Here are some points, one per row:
c(1.8, -1.3, 1.6, 0.8, -0.3, -0.3, -0.9, -0.2, -0.5, 0.7, 1.2, -0.5,
  -0.4, -0.2, -1.2, -0.7, 0.6, -0.1, -0.1, 1.6, 0.7, -0.7, -1.5, 0.0)
c(-0.4, -0.2, -1.1, -0.2, -0.7, 1.2, -0.3, 1.4, 1.3, 0.5, -0.4, -0.2,
  -0.2, 1.2, 1.1, 0.6, -1.1, 1.4, -0.9, 0.2, 0.7, -0.9, -1.8, -0.8)
c(-1.2, -1.2, 0.4, -1.7, 1.5, -2.0, 0.3, 1.1, 1.0, -0.7, -0.8, -0.3,
  0.3, 0.6, -0.2, 0.4, 0.8, 2.5, 0.9, -0.6, -1.2, 0.7, -0.3, -0.4)
c(-0.3, -0.4, 1.0, -1.4, -0.4, 0.9, 0.4, -0.1, -1.7, 0.7, 0.4, -0.5,
  1.8, -0.6, -0.9, 0.4, -0.1, 0.4, -0.1, 1.6, -0.9, -1.7, 0.5, 0.9)
c(-1.4, -1.2, 0.9, -0.7, -0.1, 0.6, 1.0, -1.6, 1.0, -1.5, -1.0, -1.1,
  1.9, 0.2, 0.4, -0.4, 1.1, 1.2, 0.6, 0.4, 1.2, 0.0, -1.6, -0.1)
c(-1.1, 0.2, -0.5, 0.2, 0.6, -1.0, 0.5, 0.8, 0.2, 0.1, -1.1, 2.7,
  -1.4, -0.6, -0.3, 0.5, -0.9, 1.2, -0.5, 1.3, 1.3, -1.2, -1.2, 0.3)
c(-0.3, -0.8, 1.1, 0.4, -0.4, 1.3, -0.2, 0.8, 1.9, 0.2, -1.4, -1.1,
  0.1, 0.7, 0.7, 0.0, -0.9, -0.3, -0.5, 1.2, -0.6, -0.9, -1.5, 0.6)
c(1.4, -1.1, 1.2, -0.9, -0.7, 0.7, -0.6, -1.3, -1.0, -1.0, -0.3, -0.2,
  0.1, -0.4, -0.8, 0.6, -1.2, 0.6, 2.0, 0.2, 1.7, -0.8, 0.7, 1.1)
c(-0.7, -0.4, 1.3, -1.0, -0.9, 1.3, -1.6, 0.6, 0.4, -0.7, 0.2, 0.8,
  -0.8, -1.4, 0.1, -1.3, 0.1, 0.7, 0.3, 1.0, 1.8, -0.1, -0.3, 0.6)
c(-0.7, -0.6, -1.4, 1.4, -0.8, 1.1, 0.4, -0.4, -1.6, 1.1, -0.4, -0.2,
  -0.6, 0.8, 0.7, -0.2, -0.9, 0.3, -1.3, 1.6, 0.0, 1.7, 1.4, -1.2)
c(0.9, 1.1, 0.2, 0.1, 0.4, -0.6, 2.0, 0.1, -0.4, 1.5, -1.5, -0.2,
  -0.7, 0.1, -1.7, -0.3, -0.6, 0.6, -1.8, -0.8, 0.6, 1.2, 0.9, -1.1)
c(0.6, 1.1, -0.8, 0.6, 2.0, 1.2, 0.1, -0.5, 0.4, -0.2, -0.1, -0.4,
  -0.1, 0.1, 0.3, -1.2, -1.2, 0.2, 0.4, -1.4, 1.6, -2.7, 1.5, -1.4)
c(0.9, -1.3, 0.4, 0.8, 0.4, -0.2, -0.7, -0.8, -0.9, -1.0, -0.7, 1.6,
  1.9, -1.0, 2.4, -1.4, 0.1, -0.1, -0.3, -1.0, -0.3, 1.0, 1.6, -1.3)
c(-2.2, 1.4, 0.7, 2.2, -1.1, 0.8, -1.1, -1.6, 0.1, 0.0, 1.1, 0.8,
  1.3, -1.0, -1.6, -0.9, 1.0, 0.9, 0.7, -0.6, -1.4, -0.2, 1.2, -0.6)
c(1.5, -0.5, -0.7, 0.7, 0.2, 0.3, -1.5, -1.4, 1.3, 0.3, -1.1, 0.3,
  -0.8, -0.5, -0.3, -0.2, 2.5, 0.9, -1.7, -0.3, 0.1, -1.4, 1.6, 0.5)
c(0.8, -0.6, -1.2, 0.5, 0.8, 0.1, 0.2, 0.8, 1.1, -0.9, -0.3, -1.5,
  0.3, -1.8, -0.7, 1.1, -0.5, 1.3, -0.6, 1.1, -1.5, 1.1, 1.2, -0.7)
c(0.3, 1.1, -0.4, 1.2, -1.6, 0.4, 1.3, 0.3, 0.4, -0.6, -0.1, -1.0,
  -1.2, -0.9, 0.5, 1.0, -0.8, 1.0, -1.5, -0.7, -0.6, 0.9, 1.1, 0.0)
c(1.2, 0.2, -1.9, -1.6, -1.8, -0.9, 0.5, -0.4, 1.4, -0.4, 1.3, 1.3,
  1.2, 0.4, -1.0, -1.9, -0.7, -0.6, 1.6, 0.5, -0.3, 0.8, 0.6, 0.5)
c(0.8, 0.1, -1.5, -0.1, 1.2, -0.9, 1.3, -0.8, -1.0, -0.7, 1.5, -1.2,
  -0.1, -1.1, 1.5, -1.4, -0.7, 0.3, -0.2, 1.0, -0.5, 1.0, -0.2, 1.6)
c(0.6, 0.7, -0.3, -1.1, -0.7, -2.0, -0.5, -1.2, 1.6, 1.5, 0.3, 1.4,
  1.3, -0.4, -0.3, 0.4, 0.3, -1.4, 0.0, 1.9, -0.9, -0.4, -0.5, -0.2)
c(-0.2, 1.6, -0.4, -0.3, 1.2, -1.5, 0.1, -1.5, -0.8, 1.8, 1.3, -0.9,
  -1.1, -0.3, 2.0, -1.3, -1.0, 1.2, 0.1, -0.4, 0.8, 0.6, -0.9, 0.1)
c(-1.1, -0.1, 0.9, -1.5, -1.4, 0.3, -1.7, 0.6, 0.4, 1.2, -0.6, -1.3,
  -0.4, 1.6, 0.3, 0.7, 0.6, -1.2, 0.1, -0.1, 0.4, -0.1, 1.2, 1.4)
c(-1.1, -1.7, -0.7, -0.1, 1.1, 0.9, 1.7, 0.3, 0.0, 1.6, -0.7, 0.3,
  -1.3, -1.5, -0.2, 0.5, 1.2, -0.3, 1.8, -1.5, -0.8, 0.5, -1.1, 0.9)
c(-1.1, 0.1, -0.4, 0.4, -0.9, -2.0, 1.3, 1.4, 0.3, -1.7, 1.8, -1.3,
  -0.4, 1.1, 0.4, 0.8, 0.2, -1.1, 1.5, 0.4, 0.8, -0.5, 0.6, -1.9)
c(-1.3, -1.7, 0.7, -1.1, 1.4, 1.1, 0.2, 0.1, 0.2, 1.4, 1.7, 0.7,
  -0.5, -0.5, -0.9, 0.7, 0.3, -1.6, -0.2, -1.0, -1.1, -0.2, 0.8, 0.9)
c(-0.7, 0.8, 0.1, 1.5, -1.1, -0.2, 1.0, 0.8, 0.4, 0.3, -1.3, 0.5,
  -1.0, 1.2, 1.7, -0.5, -1.3, -0.9, 0.4, -1.3, 0.0, -1.2, -0.4, 1.3)
c(0.8, 0.3, 0.9, -0.1, -1.2, -0.9, -0.9, 1.0, -1.7, 0.0, 1.1, 0.7,
  0.1, 0.6, -0.2, 0.4, 1.6, -0.5, -0.5, -0.5, -0.5, -1.1, -0.6, 1.2)
c(1.6, 0.9, 0.1, 0.2, 1.4, 1.6, 0.1, 0.6, -1.6, -1.3, -0.5, -0.6,
  -0.5, 1.7, 1.0, -1.4, 0.9, -0.9, 0.7, -0.2, -1.5, 0.2, -0.9, -1.6)
c(-0.8, 1.2, -0.8, 0.2, 1.1, -1.1, 0.3, 0.9, -0.2, -1.5, -0.9, 1.8,
  0.3, 1.3, -1.8, -0.1, -0.2, -0.6, -0.9, -1.1, 0.8, 1.3, -0.4, 1.1)
c(1.2, 0.4, 1.2, -0.7, -0.8, 0.6, -0.2, -1.2, -0.8, -1.2, 0.7, 1.4,
  -0.6, -0.3, 1.0, 2.2, 1.1, -1.3, -0.5, -0.3, -0.9, 0.9, -0.1, -1.9)
c(-0.7, 1.7, -0.6, 0.8, 1.3, -0.7, -0.9, 1.1, -0.9, 1.0, -1.0, -0.9,
  1.1, -1.4, -1.1, 0.3, 0.6, -1.7, 1.3, -1.1, 1.8, 1.1, -1.2, 0.2)
c(-0.5, 1.2, 0.0, 0.5, 1.0, -0.2, -0.2, 0.2, 0.3, -1.2, -0.2, -1.3,
  -0.4, 1.4, 0.3, 1.1, -1.3, -1.5, 0.1, 0.9, -1.6, 1.2, 0.4, -0.2)
c(1.6, -1.0, 0.0, 0.1, -0.5, 0.0, -1.3, 0.1, -0.8, 0.6, 1.6, 0.4,
  0.7, 1.0, -1.0, 1.4, 0.6, -0.5, -0.9, -1.9, 0.3, -0.1, -0.6, 0.2)
There is one direction along which these points spread out most. Take the direction at right angles to it along which they spread out most. Then take the direction at right angles to both along which they spread out most. Go by this last direction. For each point below, how far along it does it lie, from 0 to 99? The average is 50, and the first point in the table lies past the average. One standard deviation of the points above along it is 16.
c(1.4, -1.1, 1.2, -0.9, -0.7, 0.7, -0.6, -1.3, -1.0, -1.0, -0.3, -0.2,
  0.1, -0.4, -0.8, 0.6, -1.2, 0.6, 2.0, 0.2, 1.7, -0.8, 0.7, 1.1) 67
c(-0.2, 1.6, -0.4, -0.3, 1.2, -1.5, 0.1, -1.5, -0.8, 1.8, 1.3, -0.9,
  -1.1, -0.3, 2.0, -1.3, -1.0, 1.2, 0.1, -0.4, 0.8, 0.6, -0.9, 0.1) 51
c(-1.1, 0.2, -0.5, 0.2, 0.6, -1.0, 0.5, 0.8, 0.2, 0.1, -1.1, 2.7,
  -1.4, -0.6, -0.3, 0.5, -0.9, 1.2, -0.5, 1.3, 1.3, -1.2, -1.2, 0.3) 56
c(-1.4, -1.2, 0.9, -0.7, -0.1, 0.6, 1.0, -1.6, 1.0, -1.5, -1.0, -1.1,
  1.9, 0.2, 0.4, -0.4, 1.1, 1.2, 0.6, 0.4, 1.2, 0.0, -1.6, -0.1) 72
c(1.2, 0.4, 1.2, -0.7, -0.8, 0.6, -0.2, -1.2, -0.8, -1.2, 0.7, 1.4,
  -0.6, -0.3, 1.0, 2.2, 1.1, -1.3, -0.5, -0.3, -0.9, 0.9, -0.1, -1.9) 39
c(0.8, 0.3, 0.9, -0.1, -1.2, -0.9, -0.9, 1.0, -1.7, 0.0, 1.1, 0.7,
  0.1, 0.6, -0.2, 0.4, 1.6, -0.5, -0.5, -0.5, -0.5, -1.1, -0.6, 1.2) 29
c(1.8, -1.3, 1.6, 0.8, -0.3, -0.3, -0.9, -0.2, -0.5, 0.7, 1.2, -0.5,
  -0.4, -0.2, -1.2, -0.7, 0.6, -0.1, -0.1, 1.6, 0.7, -0.7, -1.5, 0.0) 57
c(0.6, 1.1, -0.8, 0.6, 2.0, 1.2, 0.1, -0.5, 0.4, -0.2, -0.1, -0.4,
  -0.1, 0.1, 0.3, -1.2, -1.2, 0.2, 0.4, -1.4, 1.6, -2.7, 1.5, -1.4) 70
c(-0.5, 1.2, 0.0, 0.5, 1.0, -0.2, -0.2, 0.2, 0.3, -1.2, -0.2, -1.3,
  -0.4, 1.4, 0.3, 1.1, -1.3, -1.5, 0.1, 0.9, -1.6, 1.2, 0.4, -0.2) 34
c(0.6, 0.7, -0.3, -1.1, -0.7, -2.0, -0.5, -1.2, 1.6, 1.5, 0.3, 1.4,
  1.3, -0.4, -0.3, 0.4, 0.3, -1.4, 0.0, 1.9, -0.9, -0.4, -0.5, -0.2) 36
c(1.5, -0.5, -0.7, 0.7, 0.2, 0.3, -1.5, -1.4, 1.3, 0.3, -1.1, 0.3,
  -0.8, -0.5, -0.3, -0.2, 2.5, 0.9, -1.7, -0.3, 0.1, -1.4, 1.6, 0.5) 75
